In the data rows, the value 128 means zero.
Every row has a hidden score from 0 to 20. What is each row's score? 10 is about the middle. The score is a weighted sum of the row's numbers plus the product of two more (or one squared), each taken from its middle value.
[127 140 127 151 116 158  95 113 156 125 152 122 112 107 142 166] -> 9
[189 114 214  38 173 163 144 164 184 129 161 114 191 150 157 162] -> 12
[123 134  86 150 153 146 128 131  85 146  91 162 118  85 156  84] -> 10
[137 139 151 102  62  62 154 139 133 144 170  81  99 146 138 126] -> 6
[110 127 108 224 175  62 196  11  54 114 100 106  35  24  56 159] -> 6
[129  94 131  68 131 134 138  98 115 128 157 112 164 113 143 137] -> 13
[146 133 141  74 104 156 141 134 160 120 180 126 142 127 147 128] -> 10
[ 50 125  68 180 125 136 122 156 122  99  44 121  95 149 106  83] -> 10
[ 84 186 127 133  39 141 128 140 111  79  92 132  61 178 205 206] -> 9
[111  75 136 149 166 122 117 120 122  46 147 111 123  69  91 146] -> 8
[144  99  98 111 138 180 141 105 131 157 146 158 193 114 152 164] -> 15
[117 127 118 115  93 103 117 158 131  91 104 126 147 128 127 110] -> 10
[194  68 127  96 114 135 131 104 137 132 225 108 182 132 155 141] -> 12
[151 119 159  99 117 166 125 104 132  86 175 121 163 109 138 101] -> 13
[146  95 132 145 143 147 103 105 117 133 144  93 128 148 132 160] -> 11
[163 128 202 106 104 106 160 163 173 251 119 119 131 131 135 225] -> 8
[156 188 116 193  83 119 216  61 123 168  97 144  10   2  71  95] -> 2
[ 86 191 151 106 106  97 129 130 140 106 101 115 141 112 137 108] -> 9
[153 153 119  74  29  70 134 173 141 122  57 182 129 132 176 134] -> 9
[161 140 139 136 136  63 134 127  98 150 161  93 129 149 136 115] -> 8
[114 178 133 148  90 109 123 131 133 123 140 110 109 146 165 119] -> 8
[145 105 169  95  82 120 162 133 125 147 202  70 135 131 179 147] -> 9
[ 85 143 124 155  10  77 133 196 199 176 140 200 126 128 158 125] -> 10
[168  85 176 169 152 134  88  84 125 115 173 123 153 107 123 151] -> 13
[227 102 177 155 112  95 134  88  84  73 186  97 123  59  67 127] -> 6
[129  97 107 102 143 148 104 105 131  71 159 118 187 147  80 129] -> 13
[ 98 110  74  85 124 184 102 171 197 134 146 161 192 146 176 115] -> 13
[165 131 121 216 138 109 163  72  77 121 100 151  79 103  77 108] -> 11
[ 78 153 135 120 124 110  90 204 170 154  57 178 118 217 179 144] -> 13
[ 83 165  97 132 113 190 128 123 155 140 105 156 129  74 154 143] -> 10
[171 153 100  81 142 138 142 180 124 179 148 120 127 166 185  86] -> 5
[167 145 157 141 130 143 126 110 150 133  98 140 131  65 120 136] -> 10
[133 160 109 158  94 174  88  82 116  93 102  91  88 146  97  83] -> 11
[156 116 101 127 127 139 147 140 113 135 108 151 135 155 178 102] -> 11
[123 131 144 125 102 129 131 158 116 150 132 123 140 108 174 157] -> 9
[162  95  80 140 197 125 131 101  99 159 122 149 160 121  86 149] -> 11
[ 72 152  76 125 174 128 118 127 139 118 141  67 103 136  87 101] -> 7
[171 110  78 129 157 100 133 116 150 217 155 182 104 165 140  76] -> 12
[ 25 148  64 159 124 172 115 120 208 132  59 176 119 158 124  80] -> 16
[158 128 123 115 163  89 131 170 117 177 167 104 115 160 132 121] -> 6
[129  57 153 149 209 179 143 133 148 227 125 140 181 130 120 198] -> 14
[145 179 164 137 104 141  26 157 159 112 122 225 142 136 108 142] -> 19
[117 127 190 110  54  59 137 185 186 158 137 142 140 173 201 157] -> 10
[ 95 136  98  82 152 212  57 203 189 109  93 134 216 160 141 120] -> 12
[ 90 146 121 124 119 137 130 148 139 143 140 110 126 142 164 132] -> 9
[121 120  92 127 128 128  92 139 126  58  82 138 135 137  86 113] -> 11
[116 125 138 133 113 109 134 133 148 112 117 129 139 139 139 125] -> 12
[207 140   0  58 157 128  56  45 219 131 200 168 187 138 220 255] -> 6
[ 74 104   4 122 169  99  82 159 138  70  48 129 159 222  90 117] -> 13
[134 141 111 120 141 203 115 118 100 106  84 119 133 124 106 127] -> 11
[ 66 106 110  84 165 121  91 218 151 115 108 111 167 219 156 142] -> 10
[182  96 151 161 129  59 164  99  90 138 145 106 127  59  68 115] -> 9
[120 147 103 118 143 169 133 141 119  85 101 132 170  99 121 125] -> 11
[127 128 124 124 142 156  90 120 122  97 107 142 137 138  96 124] -> 13
[141 163 158  96  34  96 158 179 152 143 102 126 142 113 190 101] -> 8
[108 130 134 136 125 134 128 125 130 112 145  98 131 110 142 100] -> 10
[ 94 159 128 148 131 122 126 111 142 116  96  96 105 102  93 133] -> 9
[155 115 104 118 201 193  95 109  51  88 184 142 179 127  71 118] -> 13
[113 158 125 116  66 103 160 158 128 123 119 119 123 116 131 108] -> 7
[128 137 125 156 105 154 127 105 142 120 170 169 124  48 120 141] -> 8
[102 109 144 147 153 156 142 133 143 114 135 150 153 121 105 138] -> 13
[153  89 138 177 123 160 127  97  97 112 141  76  97  73 104 119] -> 7
[133 157 109  30 150  57  94 160  72 154 150  74 189 233 207 174] -> 8
[158 117 152 110 218 199  95 124 101  67  96 110 160 110  64 136] -> 11
[138 105 101  98 116 135 164 134 129 150 125 155 110  95 132  82] -> 9
[107 161  83 112  56 108 151 161 138  93  99 103 141 100 135 123] -> 8
[147 185  50 179  42 146 142  76 177 255   0 110  49 121  72 105] -> 5
[116 155 134 125 141 114  65 117 149 111  92 133 154 197 138 124] -> 16
[140 109 121 130 203 135  87  70 117  72 118 118 142 144  66 127] -> 14
[ 70 149 110 128 139  86 181 126 169 163  58 145 124 184 116 152] -> 14
[119 162 143 105  36  56 164 188 153 132  83 131 136 132 195 137] -> 7
[129 116 153 118 145 174 152 115 166 184 148 167 159 116 164 158] -> 15
[110 154 223 126  82  77 184 144 146 202 181  98  99 152 223 149] -> 6
[121 136 143 121  71  81 151 192 176 134 117  98 136 160 176 134] -> 7
[126 198  74  89 122 107 110 119 122  93 167 120 138 154 145 177] -> 9
[139  92 127 101 195 145 110  86 127  89 154 103 185 128  96 150] -> 13
[109 155 126 150 135 147 115 116 153 115  80 150 125  79 112 110] -> 11
[109 146 183  92 199 115 122 179 166 142  89 100 133 171 118 170] -> 10
[112 215  65 121 108 140 195 100 109 144 121 185  93  94 137  74] -> 8
[153  97 153 120 116 114 146 138 173 190  93 125 184 148 145 162] -> 17
[ 98 125 130 150  81 154 150 128 106  99 130  87 114  96 118 113] -> 9
[145  88 147  83 141 113 119 130 114  58 132 107 179 150 111 121] -> 13
[163 109 112  90 107 100 133 172 119 126  70 168  76 127 151 117] -> 7
[101 135 134 142  66 107 106 151 118 133 114 105 145 130 150 127] -> 10
[113  94 130 138 180 156  91 104 108 121 137 105 131 122  93 141] -> 12
[130 133 132 113 117 100 151 138 140 140 116 142 149 146 170 168] -> 11
[101 120  84 127 153 174 174 110 128 174  86 196 167 165 126 113] -> 19
[106 101 138 140 119 142 135 147  98 108 151 114 129 117 140 134] -> 9
[153 125 189 162 122 123 141 107  96 126 156 123 108  81 102 155] -> 9
[148 152  63 153 149 142  68  62 113 103  74 155 152 142 144  90] -> 16
[124 143 129 137 125 137 119 144 127 128 142 108 115 133 138 152] -> 8
[155 198 122 144 108  58   0 105 189 134  90  83 118 197 123 116] -> 13
[140 118 119 156 149 154 129 111 121 142 126 127 141 112 113 157] -> 10
[178 114 141 147 101 176  83 104 131  79 190  91 127  69 127 133] -> 5
[113  85  83 169 167 134 163  90  79 130  94 115 144  83  68 182] -> 10
[ 79 155 130 218 123 130 214  64 132 135  50 194  83 111  84  91] -> 17
[119 130 123 117 141 156 128 140 124  88 118 131 160 118 117 126] -> 11
[132 153 161 140  92 126  92 155 216 135 135  85 134 152  98 170] -> 7
[140 130 111 129 161 134 113  99 121  89 145 104 151 135 114 165] -> 11
[ 32 208 101  57 179 108  49 108 120 126  81 159 187  84  90 181] -> 18
[136 122 114 124 144 145 118 117 111 122 129 111 120 118 114 130] -> 9
[129 197 163 106  73  97 121 153 159 140 140 143 104 143 178 145] -> 9
[135 157 104 178 174 127 111  79 147 171 123 165  38 154  91  86] -> 16
[112 101 193 116 160 145  95 132 168 103 122 155 173 178 171 156] -> 18
[122 155 117 133 168 134 101 116 121 133 156 156 119 134 106 130] -> 13
[151 132 159 128 143 157 139 137 122 101 127  93 133 104  89 130] -> 8
[162 130 168  94 119 128 117 126  90  70 206  90 132 147 178 197] -> 9
[149  96 193 188 180 108 155  86  88  40 155 106 104 106  41 146] -> 11
[121 133 156 141 108 106 157 151 162 176 134 124 118 148 176 159] -> 10
[159 139 180 137 105 120 167  74 134 113 129 135  88  64 142 156] -> 10
[121 153 144 140  72  55 137 148 184 124 107 124 121 153 157  82] -> 10
[217 117  11  69  78 196  26 126 107  24   0 255 149  60   0  34] -> 6
[ 76 142  84 134  69 188 151 183 179 165 132 125 124 116 162 126] -> 7
[166 109 139 142 143 113 146 124  91 155 175  83  96 154 113 105] -> 7
[ 98 123 100 142  97 189 107 126 239 160 117 159 150 121 172 123] -> 13
[ 63 148  85 151 123 171 148 150 173 148  46 156  76 113 117  88] -> 9
[145 140 130 114 105 173 152 146  98 102 104 145 152  99 159 128] -> 10
[ 96  58 156 126 154 145 170 172 193 246 133 141 188 152 185 193] -> 16
[152 122 161 124 170 160 114  82 101 124 161 124 140 111 108 137] -> 13
[ 61 113  44  95 118 192 114 147 214 119  97 168 191 169 132 103] -> 16
[142  85 133 169 195 124 114 101 124 125 136  58 105 148  82 104] -> 9
[ 69 116 149 142 129 169 205 125 173 239  92 183 138 163 153 122] -> 19
[128 120  63 158 132 170 121 157 147 150  31 173 127 132 118  86] -> 12
[ 68 105 108 144 159 142 135 154 124 109 100 132 122 166 117 117] -> 12
